-14 -73 31 24 34 -2
-14 -24 2 -22 -3 2
-8 -25 4 8 -10 -13
3 -77 2 1 27 -13
-38 -47 41 41 -11 1
-39 -22 7 13 -21 -34
23 -3 -24 -34 16 -13
->
23 -3 -24 -34 16 -13
-39 -22 7 13 -21 -34
-14 -24 2 -22 -3 2
-8 -25 4 8 -10 -13
-38 -47 41 41 -11 1
-14 -73 31 24 34 -2
3 -77 2 1 27 -13

-34 41 -45 25 -69 -34 -44 16 53 -71 33 -12 26
7 -11 -5 5 6 34 -7 -21 -12 38 21 30 3
-7 -34 -15 -19 -31 -20 -30 -42 5 -33 2 -4 -14
24 4 34 53 28 36 25 -9 -5 31 -3 28 30
-20 -16 7 -3 10 9 0 -7 -3 54 -12 -38 -47
->
-34 41 -45 25 -69 -34 -44 16 53 -71 33 -12 26
24 4 34 53 28 36 25 -9 -5 31 -3 28 30
7 -11 -5 5 6 34 -7 -21 -12 38 21 30 3
-20 -16 7 -3 10 9 0 -7 -3 54 -12 -38 -47
-7 -34 -15 -19 -31 -20 -30 -42 5 -33 2 -4 -14

72 -25 -2 -16 -3 24 47 17 32 -1 24
-20 30 12 8 -70 -3 43 -14 -77 34 -60
89 -32 -24 -54 -47 47 39 19 69 -9 67
->
-20 30 12 8 -70 -3 43 -14 -77 34 -60
72 -25 -2 -16 -3 24 47 17 32 -1 24
89 -32 -24 -54 -47 47 39 19 69 -9 67

15 6 10 -3 -48 4 -73 14 32 -33 -40
-29 10 28 15 0 16 -8 17 27 -27 30
-12 35 32 9 7 32 19 24 15 -17 20
65 23 17 -33 14 24 -4 -1 5 19 9
-13 5 -8 27 -6 8 26 29 16 -22 3
-8 -18 8 9 5 -29 20 31 -43 -47 22
9 21 8 2 2 16 -17 -9 10 46 -9
-14 -29 -58 -5 1 -29 -54 -9 29 20 -30
->
-12 35 32 9 7 32 19 24 15 -17 20
65 23 17 -33 14 24 -4 -1 5 19 9
9 21 8 2 2 16 -17 -9 10 46 -9
-29 10 28 15 0 16 -8 17 27 -27 30
15 6 10 -3 -48 4 -73 14 32 -33 -40
-13 5 -8 27 -6 8 26 29 16 -22 3
-8 -18 8 9 5 -29 20 31 -43 -47 22
-14 -29 -58 -5 1 -29 -54 -9 29 20 -30

-47 -33 6 3 -16 56 6 17
62 -54 -42 49 -6 -37 23 17
39 54 5 69 16 -64 -1 53
59 -24 -70 -20 36 -24 -8 0
25 -58 -25 -4 -44 -2 13 -57
->
39 54 5 69 16 -64 -1 53
59 -24 -70 -20 36 -24 -8 0
-47 -33 6 3 -16 56 6 17
62 -54 -42 49 -6 -37 23 17
25 -58 -25 -4 -44 -2 13 -57

54 -35 34 -13 23 0 -39
31 -6 34 7 -38 -29 -7
-15 9 9 -13 85 15 -18
31 -20 26 -5 3 -7 -18
->
-15 9 9 -13 85 15 -18
31 -6 34 7 -38 -29 -7
31 -20 26 -5 3 -7 -18
54 -35 34 -13 23 0 -39

12 -8 46 -35 43 31 -45 31 14 68
22 -45 -39 42 14 16 -31 16 -19 4
40 -41 26 -36 4 27 -34 27 46 54
20 54 46 40 19 1 6 1 1 -3
10 6 21 -3 4 14 3 14 43 -3
84 -62 -22 18 21 4 -21 4 -24 13
->
20 54 46 40 19 1 6 1 1 -3
10 6 21 -3 4 14 3 14 43 -3
12 -8 46 -35 43 31 -45 31 14 68
40 -41 26 -36 4 27 -34 27 46 54
22 -45 -39 42 14 16 -31 16 -19 4
84 -62 -22 18 21 4 -21 4 -24 13

-25 29 -39 2 24 -52
21 -55 -10 55 27 -15
-36 27 -45 0 40 -20
-19 76 -50 23 36 -13
27 24 23 -46 -39 -27
-27 31 22 -38 17 -19
39 32 -6 5 1 -38
4 36 18 -17 -26 13
->
-19 76 -50 23 36 -13
4 36 18 -17 -26 13
39 32 -6 5 1 -38
-27 31 22 -38 17 -19
-25 29 -39 2 24 -52
-36 27 -45 0 40 -20
27 24 23 -46 -39 -27
21 -55 -10 55 27 -15
